Turns, then the turns between two rows, first turn first; the first pair answered:
turn P:
[  6   0  31  -4   0  -1   8  14   8 -12   9  14 -13   3  23   1  -4 -18
  10  13   5 -29  37   6  15  -5 -14 -10   9] -> [ 21  -6  18  -8 -16  -4 -11   8  11 -16   9  17 -11   9   4  10  -4 -22
  10  22   5 -32  19  -9  13 -10 -23 -15   0]
[ -7   8  -6   2 -14  23  -3   8  21  -7   1  -2  14   4  10   1  -8  -5
 -19  11   6   2   9 -18 -10   7   3   6   8] -> [ -8   5  -5   3  -9  20   1   7  20  -4  -2  -3  13   1  13  -2  -8   1
 -22   8   4   4  17 -13 -11   8   5  10  11]
[ -1  -7   0  22  19   2   3  19  -4   8  -2  -9  27  10  -5 -19  29  -8
 -11  -9 -11 -11  14  13 -21  12  18 -13  18] -> [ -2 -12   2  18   7   5   4  20 -22  15   3   0  14   8  -9 -23   6 -13
  -7 -20 -10 -24  22  11 -17   9  13 -23  16]
[-13 -18  -2  19  20 -26   4  16  -6   7  10 -14  24   2  24   5  12  40
  32  22   3  17  19  24 -18  12  -1  -4   6] -> [-19 -24   2  15  -1 -20   5   9 -34  15  23  -6   3   1  17   2 -22  29
  28   5   9  -6  34  26  -8  -4  -9 -16   7]
turn B:
[  6   6  -1   7  12  -7  -3   9  22 -13  -1 -10  25  19   0 -17  -9   8
  -3  -1 -28  21 -15  10  -8  -3  12   5   5] -> [ -5   3  11   7  12  -8   0  18  22 -21   0  -9  31  18  11 -14  -9  10
   3  -1 -22  16   6  19  -9   3  17   8  19]
[  2   1 -10  -1 -13  -6   4  -5   2  -8  -5   3  -4   2 -19  16   1   8
   5  -6   0  22   1 -11   1  -5 -13   7   4] -> [ -2  -5  -3  -3  -8  -6   5   2   3 -13  -4  -4  -3   3 -15  17  -1   9
   8  -4   5  16  10  -8   0  -1 -10   6  14]
[  2   7  -1  -6 -10   2   2   0   8  -3 -24  11 -26   2 -15  -1  11   0
  -8  -3   7   7 -10  10   1  -9   8  12   5] -> [ -6   7  -7  -8 -13   5   7   3  -2  -6 -15   5 -22  11 -12   4  -4   9
  -6 -19   4   8  -9  17  -5  -3   5   4  12]
turn H:
[-18  -5 -21  10  18   0  -1   8   3  -6  -1 -17   6   2   4 -12   4  10
  -2  20 -15  14 -22   1 -16 -15  20   5  -4] -> [-17   1 -14  14  19  -3   0  15   7 -15  -9 -17   7  -1   6  -6  13   6
   5  27 -10  14  -8  -1 -15 -10  21  10  -1]
[ -5  -3   0  -3  12  -5   7  -5 -21  13   6  -9  -9   1   4 -11 -22  17
   1 -26  -1  -7   3  13   2   0  11   1 -10] -> [  2   1  14   3  21 -11   7  -6  -2  16  -8  -2 -16 -18  10 -18  -6   7
 -10 -11   0  -6   3   7   4   1  12   9 -18]
[ -1   8  -7  -9 -18  -3  -8   0   0  -9  -1  -5  -2  11 -11  15  -5   5
  12   5   5  -6   2 -10  -5   1  -1  -4   7] -> [  6   4 -10  -5 -10  -9  -9  -9  -3   2  -5  -2  -5   7 -18   5  -7   3
   3   2  -3   1 -13 -10   1  -7   1  -4  -9]
Now pairs of rows:
Between the rows of a pair lie 2 to 3 turns.
[ 13   8 -28  -6 -19  16  -9 -12 -24 -13  -9 -20  -5   5   4   3 -12  11
   3 -15   3   7  -2  -7  14   2  -6  -3   2] -> [ 19  10 -26   0   2  14  -7 -15  -1 -10 -20 -22   0  -2   5  -3  12  12
  -7   5   3  18 -12 -11  20   3   2  12  -7] => P then H
[ 17   3  23  10  14  -2 -14  -5  -5  10 -22   4  -5 -24  -5 -16  25   0
  15  -1  10  12   9  17   2 -18   1  16  -3] -> [ 18  -3  21   1  -9  -4 -20 -10 -17  10 -14  14 -16 -16 -23 -11   9  -9
  14  -9  12  -4   9   2  10 -26  -6   9  -7] => P then P
[  8  12  14 -15   1  -1   6  -4   4   5   6  24 -13   1 -31 -10  -4 -26
  -5   6   0 -10 -17 -24  -1  -5 -16   1  -5] -> [ -6  20  29 -13  22   3  18   8  18 -11  -1  15   2  -4 -11  -5  17 -16
   4  15   0   4   8  -5 -11  14  -5  11  12] => H then P then P
[ 22   3 -19 -12 -16  -3  -5 -13 -22   3  24   6   1  19 -16  -7 -26   7
  -4 -27   3   6 -31  -9  17 -21 -16 -30 -22] -> [  9   8  -5   3  31  -4  12  -5   2  -2   4 -19  30   7  21  -9  17  32
  -2 -16  -4  42 -20  21   6   2   6  -4 -14] => P then P
[ -3  -3  -3   6  21   3   9 -13 -17  24   6   2 -13 -11   9 -16 -10   5
 -19 -19 -11   0  -1  14  14  -7  11  -5 -14] -> [  6  -2   2  15  23  -4   4 -12   6  23  -6  12 -11 -18   3 -17   7  -6
 -20   0  -7  -3  -9   2  16  -8   5   8 -24] => B then H then B
[-11 -17   2 -10  18  -2  11   1  19   1  -8  18   5 -17   8  -4   1 -12
 -11  -7  -5   8   9   3  12  -3  -3  13 -26] -> [-20 -12   8 -12   0   4  14  11  13 -12   1  27   4  -8  10   5  -4 -13
   1  -2   3  -8  29   0   6   4  -6   8 -12] => P then H
[  1  -3  -8   2  22  -9   6  -8  -1   6  -3   7  -3  -9  14 -23  14  -5
 -16   2  -8  17  -7  14   9  -2   3   9 -19] -> [ -8  -1 -17 -14 -15   5  -2   0 -24 -13  21   1   3  21   2   3 -16   3
   3 -13   1   3   6  10  -3   4  -5 -11   8] => H then H then P
[-39 -21   3  10   7  -5  35  -4  -5  24  -5   1  -3  -7  43  -8 -14  18
  -2 -40 -27  11  29  27  -2  13  16  17  17] -> [-29 -21  10  16  17  -7  37   1   6  26 -17   8  -9 -18  45 -14   1  17
  -8 -31 -24   8  31  26   5  11  15  23   7] => H then H
[ -2   5   7   2 -14  -2  -3  14  12 -22  -4  -9  13   9   8  16  18   9
  18   7   3   2  15   0 -14  21   0   8  22] -> [ -5  -1   8  -4 -25   3  -6  10 -11 -16   8   2  -3   9  -1  16  -5   1
  17  -7   5 -18  29  -5  -6   6  -7  -6  22] => P then P
[ -6  -9  11   4  12  -2   9  -2  -7  13  -2   3 -15 -15   8 -14 -11  -7
  -9  -9   3 -13  16  11  21  -8   0   6   1] -> [ -2  -2  12  -9 -18   1  -3   0 -10  -8   4  -1  -8  -2 -12   6 -14 -15
  10  -3  15 -23  22 -10  12  -2 -14  -2  14] => P then H then H
[ 25  -3   0  20  -3  -5   8 -11   3   2 -17   4  -3  -7 -11   7  -3 -14
  -4  12   9  -1 -15 -13  -1  -7   2  13 -15] -> [  9  -8  -4  19   7  -5  22 -13 -13  13  -8  -1  -4 -10   3  -3 -17  -1
 -13  -8   1   8 -10   4   1  -5   8  11 -16] => P then P then B
[-17   1  32  -9  15  -1  13   2  10  -7  -6  10   0 -20   8  -3  12  -9
  10  13   5  -9  37  17   6  -2   7  -3  17] -> [ -6  -1  25  -3  28  -8   7  -6  15  12 -13  16  -8 -33   2 -15  14 -13
 -11  11  -4  -3  17   9  13 -13  10   0  -2] => H then H then H
[ 19  12   3  16  10   0 -15   8  24   1 -12   0  13  -1 -12   1  -2  12
  14   3   9  31 -25  -5   2  -9  -4  -4   7] -> [  1  11  22   9   4   7  -2  12  -5   3  -1   7  -6  -9   1   1 -29  13
  23 -18  17   6  18  10   8  -4  -4 -18  19] => H then P then P
[ -3   1  22  12  33 -11  12  -1  19   8 -16   6  -3 -23  25 -18  26  -5
  -8  17   3   5   7   7   4   2  13  15 -12] -> [-12  -2   9 -15 -22   0   6  12 -19 -11  13   3  -6   9  10  13 -28  -6
  17  -2  19 -24  28   3   2   6  -2 -22  23] => H then P
[  8 -12 -37  17  -5 -20  -9 -15  14  13  12  -9   4  -5   8   7  -5   8
 -16  13  -4  35 -31 -14   3 -10  -1   8 -17] -> [ -1 -11 -42  10 -18 -14  -5 -12   0   7  23 -15   9  13   3  19 -22  20
  -7   4   0  35 -20 -12  -7  -1  -4   3  -3] => H then H then H
[ 24  -3 -31 -14 -11  -5  -9   2  29   3   0 -14  12  16 -27  18  11  -5
   2   6   8  -3 -42 -26  -7 -14 -17  -7   1] -> [ 18   1 -19 -16 -16   3  -8  13  32 -12   2 -12  17  17 -21  25  16  -9
  15  10  13 -10 -20 -27 -18  -3 -15  -7  19] => H then H
[  2  -8  -8   8   4   2 -13 -15   8  13 -18  -8  -5 -16 -31   1   7 -10
  -6  -7  -8 -10 -14   0  18 -18 -22  18 -19] -> [-15   4  13   7   1   9  -5   8  13 -14 -18 -17  14 -10 -14  15  20   2
  15   4   7  -9  20  11   2   8 -15  22  17] => P then H
[ 15  -5 -26 -11 -28  -5 -17   0 -10  -2  16  -5  14  22 -21  14 -23   5
   9  -2 -12   1 -33  -2  -1   7  -7 -14   6] -> [ 18   4 -17   1   7  -7 -10   0  19  -1   0 -11  27   8  -5   4  15  11
   2  15 -18  25 -42   8  -9   9   6   6  -5] => P then H
[ -6   5 -21   1   1   2  -3  -3   0   9   6 -16   9  13   1  -3  -8  18
  -1  -8  -7  25 -22  12  -4  -3  14  -6   1] -> [ -3   2 -23  -1 -11   4  -6  -5 -12   9  10  -8   3  14  -7   1 -20  10
  -5 -15  -5  13 -26  -1   3  -8   6 -11  -3] => P then P then P
[  2  -2 -35  -4 -15   6 -10  -3 -15   7  13 -18  17  26  -4   6 -15  18
  -7 -24 -12  31 -38  10  -6   4   5  -8 -12] -> [  7   5 -11  13  21   0   1  -5  20  14 -10  -6  14  -7  14 -11  27  10
 -18   1 -12  36 -31  10   3   5   9  14 -29] => P then H
[ 10  26   8  14  -4  -2   3 -12  24  22   0   2  -5 -14 -16  -1  10  -9
  -7 -17   2 -13   8 -14  27 -18 -15  16 -24] -> [  1  30  16  16   3   3   9  -9  20  27   1   1  -2 -20  -7  -2   9  -4
 -11 -20   3 -14  17  -3  28 -21  -8  22 -21] => P then P then P
[  2  -8  -6 -16  -4  15  -6 -15 -14  -1  15   3  -9 -16 -10   0   5   4
 -30   1   5 -20   0   1  18 -19  13 -15 -27] -> [  5  -2  -6  -8  17   9  -5 -11   7  -8   7 -10   8 -16   5   2  29  12
 -29  15   4   0 -12  12   7  -9  21  -1 -22] => P then P
[  2  13   5   8  -7 -11   0   8  16  -4  -6  13   8 -10 -17   4   9  -3
  -4  19   7   4  -5 -19  -9  -6  -9   7  -3] -> [-14   9  21   4   8  -7  13   8  -1   6  -2  15  -2 -17   2  -2  -2   4
  -5   1   5  -6  19   3  -7  -5  -1   4   3] => P then P
[ -6   3  16  23  35  10  11   5  25   2 -21  -1   5 -26  19  -5  29   9
 -10   2  -8  11  14   3  10  11  18  13   0] -> [-14  -8  16   6   9  15  14   0 -23  15   4  14 -18 -17  13  -7 -25   4
 -14 -26  -6 -17  27   8  21  -1   9  -6   0] => P then H then H
[  8  -3   4 -11 -12   0 -11   7  17 -10  -9   1  12  -8 -24  10  14  -7
   3  12  18 -15  -1 -14   8   5  -6   0  -1] -> [-10  -1   9  -8   9   0   4  13   5  -5 -10 -10  24  -4   1   5  13  20
   6  -6  13   0  15  16  -4  18   8   3  15] => H then P then P
[  5   3  23  -6  10   1   1   2  23  -7 -22  13  -8 -28   1  -5  15 -12
  -1  32   3  -9   7  -1   3   9  12   5  -1] -> [-16  -2  15 -21 -17   7   4   6 -17 -10   2   6 -10  -8   4   7 -26   6
  14   2   4 -15  26  10  -2  17   8 -12  20] => P then H
[-15   8  47  -1   7   7  14   3  12  -5  -7   8  -1  -7   7  -4  21  -1
  21   4  -1  -1  32   7   6   3   8  17  22] -> [-11 -11  22 -10 -22   6   3  -8 -26  16  14  16 -22   5 -11  -3 -24  -6
  14 -21  -6 -13  13  -3  18 -17  -2  -8  12] => P then H
[ 23  -8 -29   8 -20  -3  -4   8   3   5   6   2  -9   3 -31   8   2 -37
  -3  12   2  -6 -25 -34  10 -16 -13 -20 -20] -> [ 13   8   3  22  14  -1  15  24  32 -12 -14  -6  11 -10   2   7  48 -27
  10  34   7   6   5 -14  -2   8   1   0  -3] => H then P
[ 16  -3   8   6   1  -8 -11  -7  12  15 -15  16 -10 -13  -7  -1  14 -16
 -11   7   1 -19  -5 -13  24  -7  -2   4 -16] -> [  9   2 -18  -1 -19  -1 -24   1   9 -13   2 -11  17  24 -15  20   2   5
  10   1   5  -5 -23 -12   2   4   0  -5  11] => H then H then P
